In the rows, 128 means zero.
One turn moves each row of this set onto another row. After a few examples, where does it send each row asked below?
subez: [161  98 100 132 145 122 121 111 128 162 124 137 175 122 141 150  93 176
 152 114 105 135  89 118 142 150  78 120  95 134 104 108 146]
kalog: [136 133 112 155 165 115 121  94 101 144 127 142 132 129 160 102 125 160
 137 120  69 175 104 149 104 142  70 140 130 136 159 118 103]
Masan: [149 166 124 154 138 149 145  80 108 136 128 135 144 137 144 104 133 174
 127 182 107 130  84 161  99 117 113 166 118 105 145 113  76]
Tol: [131 108 130 138 130 116 111 166 143 132  98 148 110 114 142  86 141 129
 135 144 129 120 152 136 118 119 130 125 116 111 132 105 143]
tirug: [148 117 148 137 122 129 108 165 149 139 108 129 107 119 143  88 138 147
 128 154 133 136 140 141 132 117 151 128 112 112 136  95 134]
Dat: [155 131 130 116 131 157 151 184 137 151 151 115 129 102 139  92 147 129
 116 133 101 120 116 132 112 137 154 113 109 104 138 135 123]
fumef: [154 117 163 131 112 137 136 159 154 163 138 112 153 111 130  81 133 136
 124 149 116 130  86 125  97 127 160 117 110 110 130 135 125]
niri: [154 124  95 142 106 143 161 119 133 129 154 116 137 128 132 155 135 154
 113 126  92  93 119 122 190 150 116 157  99 117 130 129 125]
ditep: [141 155 113 141 140 131 181 129 103 164 125 129 143 123 149 124 140 175
 108 130  95 110 116 134 162 158  78 168 100 143 138 103  99]
fazaz: [170 149  94 143 136 141 102  94 120 143 119 128 162 129 120 128 115 150
 141 158 114 171  60 133 121  95 139 116 115 118 122  91 105]
fes: [162 137  93 134 130 126 154 137 130 155 143 105 136 126 141 145 126 165
 109 124 126 100  98 104 161 131 112 190  86 125 111 108 135]
pavip: [139 133  76 155 176 139 137 124 100 142 115 150 149 116 133 124 113 171
 121 126  88 136 122 146 123 127  90  93 142  92 108 132  82]
Duvit: [168  90 119 140 108 108 123  94 153 142 157 130 159 120 126 152 109 156
 138 126 125 131 114 118 171 153  94 150  85 133 131 126 130]
Nul: [158 129 106 121 109 116 143  84 134 169 128 117 156 116 147 145 111 158
 141 126 131 143 103 143 114 128  80 177  79 141 158  92 121]
tivi: [117 144 123 150 156 144  99  96  99 115 150 127 166 147 146 107 144 161
 126 134 134 148 108 136 125  96 118 133 135  79 142 107  72]
tofo: [143 151 124 151 165 133 102  86 135 133 138 144 138 130 149 106 119 160
 128 155 120 182  88 129  90 103 129 150 142  94 112 131  96]
Nedol: [174  99 106 139 129  92 136 128 139 162 132 119 142 105 140 156 111 164
 110 105 126 118 121 111 145 135  81 175  81 134 112 114 119]
Pedu: [143 148 103 151 177 135 119 110 106 113 117 154 111 125 159 122 136 144
 111 143  75 166 104 121  97 112 121 141 150 114 117 146  84]
pekal: [154  97 139 127 123 118 121 113 114 141 145 108 174 112 148 175 129 171
 108 116 139 137 101 118 164 127 105 147  77 130 151  93  92]
vuziv: [116  92 161  95 116 103 120 137 133 146 127 143 125 108 145 103 117 145
  98 158  90 128 102 130 112 128 138 128  84 102 126 135 144]
Bet: [135 154 110 151 136 145 111  76 128 130 136 128 143 146 114 111 130 148
 129 169 128 171 101 132 134 101 144 129 143 104 137 144 100]
Kile: [170 129  76 120 102 141 162 130 118 136 144 112 165 125 143 148 137 168
 107 135  98  98  82 139 157 117 118 138 117 105 103  97  90]
libu: [143 127 102 153 163 134 112  94 107 120 108 151 123 135 129 131 126 150
 126 144  95 168 139 130 129 127 110 105 150 121 144 170  94]
mip: [158  96 153 125 130 120 127 149 154 160 122 143 154  87 125  99 126 116
 138 134 122 124 114 120  85 136 130 110  88 119 134 140 123]
rap: [103 127 115 140 136 146 138 122  95 142 132 114 169 130 151 165 131 161
 115  98 113  91 111 108 161 136  97 156  86 106 136 106 131]
Fitut: [137 126 142 162 171 148  96  98  79 113  98 132 147 142 150 143 119 155
 124 124  88 161 114 119 112 106 121 120 128 129 149 117  98]
kelet: [155  93 127 113 144 132 134 172 135 147 125 138 135 101 143  97 150 123
 129 124  98 110 122 132  84 143 123 108 114 112 145 159 123]
pofer: [119 101 139  79 122 113 118 154 124 135 144 144 114 112 148  96 141 151
  94 160  97 123 103 140 127 136 136 126  88  90 137 133 135]

pofer moves to Tol
libu moves to Duvit
Where do these go?
tivi moves to rap
Nul moves to Masan
pavip moves to subez
mip moves to fumef
tofo moves to fes

One turn moves each row of this set onto another row. After a few examples, where does it send each row asked below?
buka: [136 116 128 134  89  91 128 102 102 150 163 102 160 116 132 110  92]
buv: [ 91 110 119 127 135 100 172 119 145 118 130 113 155 118 110 151 172]
terir: [137 113 127 132 107 103 117 121  99 174 156 113 154 127 137 103 109]
Doli: [ 88 146 151  92  94 130 126 129 101 130 118 103 155 112 127 167 156]
pado: [165 127 157 118  98 136 147  68 114 132 124 119 159 113 111 167 167]
tes: [147 151 149 134 100 114 122  69 109 169 168 147 130  98 139 126 128]
rumeg: [137 100 123 138 120 104 125 118 107 165 156 115 148 132 130  97 110]
nugur: [ 80 132 113 123 142 117 141 132 131 113 131 114 138 121 109 139 176]
debab: [111 156 152 128 106 126 133  81  75 107 112 135 129 117 117 111 169]
vozet: [139 134 171 113  99 144 138  75  83 117 106 126 143 114 117 138 161]
sekit: [107 171 118 147 111 104 133  81  98 107 135 138 132 121 110 111 182]
Mufo: [135 102 125 139 102  92 139 100 107 141 160 105 155 116 127 103  93]
diz: [160 142 122 139 106 114 147  67 137 132 147 121 161 116 105 167 180]
vono: [138  94 122 143 116  98 136 108 110 147 155 111 148 124 126  97 101]
pava: [102 139 145  96  85 120 143 109 117 114 130  90 166 101 121 185 143]
Kegol: [107 125 124 112 105 110 158 101 139  96 143  92 164 101 108 181 144]
belit: [ 76 131 122 125 130 105 150 138 128 139 124 122 149 128 122 140 185]
sot: [143 134 144 143 109 107 141  55 115 136 167 146 124  92 128 115 115]
tel: [137 121 128 131  91  95 120 111  98 167 161 108 161 122 139 110 102]
legu: [ 93 121 108 125 133 108 158 110 145  98 143 104 150 112 101 157 160]
goru: [ 95 125 149 104  83 102 167 102 119 111 123  95 171 101 120 175 138]
zaker: [149 138 152 137 116 123 123  77 111 173 159 155 124 103 137 118 137]
dorit: [144 148 147 137  97 106 131  60 111 150 171 144 130  91 135 125 117]
timi: [145 123 147 142 126 115 141  63 118 141 162 151 116  98 128 106 123]
sove: [ 99 106 132 118 112  99 178 101 143 104 130 101 164 106 110 167 148]
rono: [ 77 145 135 106 122 128 124 140 107 129 119 114 140 121 122 143 173]
sumas: [132 164 103 153 113  99 141  73 128 122 155 130 148 118 104 139 187]
Rima: [ 81 147 157 100  80 107 147 121 102 129 117 106 166 110 133 163 151]
Tabeb: [ 73 148 142 110 103 109 139 139 104 146 118 119 155 122 132 144 175]
pes: [148 125 150 139 129 123 131  75 115 161 158 155 117 104 129 110 134]

buka moves to tel
buv moves to sove
Where do these go?
sumas moves to diz
Kegol moves to pava
pes moves to timi

One turn moves each row of this set onto another row. After a few examples, where does it send each row asked below?
favu: [138 121 131 119 179 119 107 111  91 146 156 113 141]
vume: [112 115 108 120 179  93 131 119 133 142 137 104 115]
tomab: [110 103 139 158 117  84 151 145 133 147 116 136 131]
kat: [148 143 147 171 134 139 113 126  98 135 127 149 163]
mumim: [133 125 124 173 129  96 153 129 151 131 111 137 136]
Rimo: [131 108 132 102 168 158 119 119 127 125 145 105 104]
sig: [139 134 134 150 118 176 132 131 150 119 118 137 113]
naneg: [120 132 140 143 113 172 114 150 138 120 131 155 109]
vepa: [107 125 133 164 105 171 125 144 130 123 122 126 103]
dalof: [110 119 126 163 120  95 144 150 154 130 119 154 119]
mazu: [125 110 109 113 176  94 124 125 133 136 146 101 119]
Rubu: [115 110 147 131 104 169 132 148 139 132 123 133 101]
pekan: [131 115 123 100 165 156 118 115 128 134 150 105 103]
Rifu: [ 83 118 140 167 123 102 151 133 152 144 127 126 122]
rodel: [130 116 116  99 169 145 109 127 128 128 152 101 107]
Kabit: [124  99 122 118 177  93 140 118 137 134 137 104 117]
papav: [135 122 123 113 180 118  99 124  97 139 157 108 137]
rela: [ 93 132 153 148 115 180 122 133 136 134 138 128 111]
Galo: [138 115 140 122 182 119 107 116  88 139 150 113 143]
zuz: [119 113 127 178 118  89 137 132 143 140 128 143 149]
Vur: [125 130 126 119 184 121 101 116  89 146 150 114 138]
Kuzo: [119 116 130 153 102 165 129 137 162 124 131 137 114]
Lotes: [115 133 144 183 120 139 110 140  83 138 129 137 147]
vubi: [126 107 114 117 173  93 138 114 135 143 142 104 117]
gepi: [133 130 149 169 117 152 100 132 102 137 143 151 160]
gepe: [126 137 148 166 128 120 105 146  95 138 135 166 155]
kupun: [ 98 136 162 172 132 126 113 128  93 152 142 138 158]
Laf: [118 123 117 103 171 155 113 120 127 133 146 105 101]
Rez: [102 117 124 186 115 100 145 143 130 135 115 127 124]
fila: [127 123 163 153 121 137 109 143  80 149 134 146 154]

gepi moves to zuz
vubi moves to pekan
Where do these go?
fila moves to tomab
rodel moves to papav
mumim moves to sig
Rifu moves to rela
Vur moves to vume
Lotes moves to Rez
Kabit moves to Rimo
dalof moves to naneg

One turn moves each row of this set onto another row. After a few examples, where does it send each row asked below?
gelik: [170 145 131 116 119 166  82 139 143 131 141 136 145]
pinun: [137  99 118 148 140  89 144 118 109 114 133 129 158]
bim: [145 129 142 127 139  71 125 140  96 109 145 117 126]
vere: [150 143 131 108 102 143  80 149 156 125 143 144 153]
biz: [144 145 128 113 100 145  79 150 152 129 146 146 152]
Mopu: [140 135 126 113 105 136  74 149 161 123 146 136 156]
pezi: [131 110 101 157 133 106 157 116 127 109 139 127 153]
kezo: [101 127 133 140 120  95 154 116 121 109 105 124 133]
bav: [141 130 147 133 139  78 122 124  84 110 141 111 128]
gimob: [141 140 133 112 107 143  74 150 159 127 142 141 151]
puper: [141 156 145 108 107 157  81 139 156 123 122 120 127]
Bup: [142 160 140 112 100 162  85 143 150 129 128 136 132]
zogef: [153 140 138 143 136 110 155 102  98 116 102 110 119]
zoma: [165 137 134 124 124 166  79 144 148 136 139 131 143]
dubif: [148 133 127 127 116 170  92 141 164 137 126 138 149]
gevam: [105 132 136 131 120  97 159 128 130 109 100 123 120]
dotel: [156 133 145 135 153 120 151 116 104 116 110 103 110]
bopa: [143 129 120 129 110 170  98 138 168 135 121 131 148]
vof: [137 137 129 133 132  76 122 125 102  97 162 114 133]
Tum: [153 137 125 124 105 170  97 143 162 136 127 140 150]
supod: [171 137 131 123 123 160  76 141 142 135 143 120 142]
Muv: [141 132 147 141 147 120 150 104  98 113 104 104 115]
Kizo: [139 154 145 108 109 157  79 143 157 125 128 132 132]
Zafov: [170 142 133 119 115 164  84 145 144 136 141 133 145]
Nudu: [103 149 131 136 117 105 155 111 129  97 115 114 118]
Sivu: [146 158 143 106 102 159  86 143 155 125 126 133 136]
danov: [150 141 139 133 129  74 130 119  87 113 133 118 128]
lun: [155 143 133 148 149 124 145 108  99 109 133  96 110]
daso: [149 113 114 149 132  85 150 113 106 118 126 133 155]
Sego: [145 135 137 131 133  79 130 126  85 108 151 115 138]
Bevef: [150 138 122 120 108 171  97 137 161 131 127 145 151]
fal: [133 108 109 145 130  94 158 117 112 111 134 132 162]
reban: [142  97 112 144 142  93 155 128 122 115 129 133 152]
dav: [107 140 131 135 115 106 165 115 118 109 106 119 130]
saret: [150 143 143 135 143 119 153 104  91 112 118 101 118]
zimen: [115 136 129 141 110  86 158 115 117 112 102 128 132]

vere moves to Zafov
lun moves to Nudu
Where do these go?
puper moves to bopa
fal moves to Sego
Bup moves to Bevef
pinun moves to bav
danov moves to zogef
dotel moves to gevam
gimob moves to zoma

One turn moves each row of this set onto another row. After a few examples, where does it send each row asked below?
W: [139 125 126 134 114 174 155 156 122 127 134 145 130 172]
G: [134 170 103 149 131 130 132 125  83 120  92 148 134 195]
Q: [113 167 104 154 137 130 150 128  86 138  86 112 112 173]
K: [117 129  82  97 129 100 124 146 111 166 109 153 136 144]
T: [133 121 125 138 102 163 156 136 112 137 160 161 112 168]
F: [136 135 106 144  87 136  92 144 137 150  79 109 120 157]
D: [105 130  94  94 138  97 125 141  98 162 124 146 137 137]
M: [132 134  99 148  80 149  98 149 139 154  83 122 118 150]
J: [123 132  90  94 125  93 120 142  96 151 121 159 132 138]
X: [ 81 134 129 147 108 133  93 104 110 177 139 119 113 158]
B: [113 171 106 157 126 120 141 102  70 136 117 143 108 180]
H: [ 78 136 129 147 107 152  94 114 112 176 142 128 123 154]
L: [138 140 133 129  96 135  72 119  93 112 129 151 139 157]
E: [135 143 132 130  91 146  77 127  92 109 130 154 137 145]
A: [124 122 128 139 107 165 167 151 116 141 140 127 105 152]

L moves to F
W moves to A
Where do these go?
E moves to M
J moves to K
B moves to G

